In the data rows, zero lies at 4.5, halfway between 4 and 5.
Here are some numbered points:
np.array([6., 6., 3., 3., 3., 6., 2., 7., 1., 3., 8., 2., 3., 5., 6., 5., 5., 3., 4., 2., 4., 4.,
          5., 8.]) 0
np.array([5., 5., 4., 4., 4., 6., 4., 8., 4., 3., 8., 3., 3., 6., 5., 6., 3., 4., 3., 4., 4., 4.,
          5., 7.]) 1
np.array([6., 6., 4., 3., 3., 7., 4., 7., 3., 2., 6., 3., 4., 7., 7., 7., 4., 3., 3., 2., 7., 3.,
          7., 6.]) 2
np.array([4., 3., 5., 6., 3., 4., 5., 4., 6., 5., 3., 7., 4., 2., 3., 2., 4., 7., 7., 7., 4., 4.,
          3., 4.]) 3
np.array([6., 7., 5., 4., 4., 7., 4., 4., 4., 4., 5., 4., 5., 7., 6., 7., 4., 4., 4., 3., 6., 4.,
          7., 5.]) 4
np.array([6., 5., 3., 2., 2., 6., 3., 7., 3., 2., 6., 3., 5., 5., 6., 5., 3., 3., 4., 1., 6., 4.,
          7., 7.]) 5
np.array([8., 6., 3., 4., 3., 7., 4., 5., 4., 3., 6., 4., 4., 6., 7., 7., 3., 3., 4., 5., 7., 4.,
          7., 5.]) 6
np.array([6., 6., 4., 4., 3., 5., 3., 6., 3., 3., 6., 3., 4., 6., 6., 5., 4., 3., 3., 3., 6., 3.,
          5., 5.]) 7
np.array([3., 3., 5., 5., 6., 4., 5., 3., 5., 7., 3., 5., 4., 4., 3., 3., 5., 5., 5., 5., 4., 4.,
          4., 4.]) 8
np.array([3., 2., 4., 7., 3., 2., 4., 2., 7., 4., 2., 5., 3., 3., 3., 2., 3., 5., 8., 7., 2., 4.,
          3., 3.]) 9
np.array([7., 8., 4., 3., 3., 8., 3., 5., 3., 3., 5., 3., 4., 8., 7., 8., 4., 3., 3., 3., 8., 3.,
          8., 5.]) 10
np.array([3., 3., 8., 6., 7., 4., 7., 3., 4., 6., 3., 5., 8., 4., 3., 3., 7., 5., 4., 4., 4., 7.,
          3., 3.]) 11
np.array([6., 6., 4., 3., 3., 7., 3., 6., 2., 3., 6., 3., 4., 7., 5., 7., 4., 3., 2., 3., 6., 3.,
          7., 6.]) 12
np.array([6., 7., 5., 3., 3., 9., 4., 5., 2., 5., 5., 2., 2., 7., 5., 5., 2., 3., 2., 4., 9., 3.,
          7., 7.]) 13
np.array([7., 7., 4., 3., 3., 7., 4., 7., 4., 2., 5., 3., 4., 8., 8., 7., 4., 2., 3., 2., 7., 3.,
          8., 6.]) 14
np.array([7., 7., 4., 3., 3., 5., 3., 5., 3., 3., 5., 3., 4., 5., 8., 5., 4., 3., 3., 3., 7., 3.,
          6., 5.]) 15
np.array([4., 4., 6., 4., 7., 4., 5., 4., 3., 6., 4., 4., 7., 3., 5., 3., 6., 4., 3., 4., 4., 6.,
          4., 4.]) 16
np.array([4., 5., 4., 3., 4., 5., 4., 8., 3., 3., 7., 3., 3., 5., 5., 6., 4., 4., 4., 4., 4., 3.,
          6., 6.]) 17
Which five points above are nearest to each new point? Their numbers follow each, nearest first.
np.array([3., 3., 8., 5., 6., 3., 8., 3., 5., 7., 3., 5., 8., 3., 3., 3., 5., 6., 4., 5., 4., 8.,
          3., 3.]) 11 16 8 3 9
np.array([7., 7., 3., 3., 3., 5., 3., 5., 3., 3., 6., 3., 4., 5., 8., 5., 3., 3., 3., 3., 7., 3.,
          7., 5.]) 15 7 6 2 5
np.array([7., 6., 4., 3., 4., 7., 4., 6., 3., 3., 5., 3., 4., 8., 5., 7., 4., 4., 3., 3., 6., 4.,
          7., 6.]) 12 2 4 10 14
np.array([5., 5., 3., 2., 2., 6., 3., 7., 3., 1., 5., 3., 5., 5., 6., 5., 3., 3., 4., 1., 6., 4.,
          8., 7.]) 5 2 12 7 14
np.array([5., 6., 4., 4., 4., 7., 4., 4., 4., 3., 4., 3., 4., 7., 6., 7., 4., 4., 3., 4., 6., 4.,
          7., 5.]) 4 12 6 10 2
np.array([6., 6., 2., 5., 3., 6., 4., 8., 6., 2., 7., 4., 3., 4., 4., 5., 4., 5., 4., 4., 4., 4.,
          4., 7.]) 1 17 7 0 5
np.array([7., 8., 3., 3., 3., 7., 3., 5., 2., 2., 6., 2., 3., 6., 9., 6., 4., 4., 3., 3., 7., 3.,
          7., 5.]) 15 10 2 14 6
np.array([5., 5., 2., 3., 3., 8., 3., 5., 4., 3., 5., 4., 3., 7., 5., 6., 4., 3., 4., 4., 5., 3.,
          6., 5.]) 12 7 6 4 2
np.array([5., 5., 3., 2., 2., 6., 3., 7., 3., 2., 6., 3., 5., 5., 6., 5., 3., 3., 4., 1., 6., 4.,
          7., 7.]) 5 2 7 12 0
np.array([8., 7., 3., 3., 4., 5., 2., 6., 4., 2., 6., 2., 4., 5., 8., 6., 4., 4., 3., 3., 6., 3.,
          7., 4.]) 15 7 6 2 14
np.array([6., 5., 4., 5., 3., 4., 3., 5., 4., 3., 5., 4., 3., 5., 6., 4., 4., 4., 4., 4., 5., 3.,
          5., 5.]) 7 15 17 1 6
np.array([5., 5., 4., 4., 3., 7., 4., 5., 4., 3., 4., 4., 4., 7., 5., 7., 4., 3., 4., 4., 5., 3.,
          6., 5.]) 4 12 7 6 2
np.array([7., 5., 3., 4., 3., 3., 3., 7., 3., 3., 7., 3., 3., 4., 6., 4., 4., 3., 3., 3., 5., 3.,
          5., 6.]) 7 17 0 15 1
np.array([5., 5., 3., 2., 2., 6., 3., 7., 2., 1., 6., 3., 5., 4., 6., 5., 3., 3., 4., 0., 6., 4.,
          8., 7.]) 5 2 0 12 7
np.array([3., 4., 6., 4., 7., 3., 5., 4., 4., 6., 4., 4., 7., 4., 4., 3., 7., 4., 4., 4., 4., 5.,
          4., 4.]) 16 11 8 3 7
np.array([7., 6., 2., 2., 3., 8., 3., 8., 3., 3., 8., 4., 4., 5., 7., 5., 3., 2., 4., 2., 6., 4.,
          8., 6.]) 5 2 12 14 6
np.array([6., 7., 4., 3., 3., 7., 3., 3., 2., 4., 6., 3., 4., 8., 6., 8., 5., 3., 2., 2., 7., 4.,
          9., 4.]) 10 12 4 2 14
np.array([6., 5., 4., 4., 3., 4., 3., 5., 4., 3., 5., 4., 3., 5., 6., 4., 4., 3., 4., 4., 5., 3.,
          5., 5.]) 7 15 17 6 1
np.array([7., 7., 4., 3., 3., 5., 4., 5., 3., 2., 5., 3., 4., 5., 8., 5., 4., 3., 3., 3., 7., 3.,
          6., 4.]) 15 7 2 6 14
np.array([3., 4., 8., 5., 6., 3., 8., 3., 5., 8., 3., 5., 8., 3., 3., 3., 6., 6., 5., 5., 4., 8.,
          3., 3.]) 11 16 8 3 9
np.array([4., 5., 6., 4., 5., 5., 5., 4., 3., 5., 4., 4., 7., 5., 5., 6., 6., 4., 4., 4., 5., 6.,
          5., 4.]) 16 4 11 8 7
np.array([7., 6., 4., 4., 4., 5., 5., 6., 3., 4., 6., 4., 5., 5., 6., 5., 4., 4., 3., 4., 6., 4.,
          6., 6.]) 7 15 6 4 12
np.array([3., 3., 9., 5., 6., 3., 8., 3., 5., 7., 3., 5., 7., 3., 4., 3., 5., 6., 4., 5., 3., 8.,
          3., 3.]) 11 16 8 3 9
np.array([4., 4., 8., 5., 6., 3., 8., 3., 4., 7., 3., 5., 8., 4., 4., 3., 6., 6., 4., 5., 4., 8.,
          3., 3.]) 11 16 8 3 9
np.array([6., 7., 3., 3., 3., 7., 3., 5., 3., 3., 6., 3., 4., 8., 5., 7., 5., 3., 2., 3., 6., 4.,
          8., 5.]) 12 10 2 4 14
np.array([6., 7., 4., 3., 3., 7., 3., 5., 2., 3., 6., 3., 4., 8., 6., 8., 4., 2., 2., 3., 6., 3.,
          7., 6.]) 12 10 2 14 4
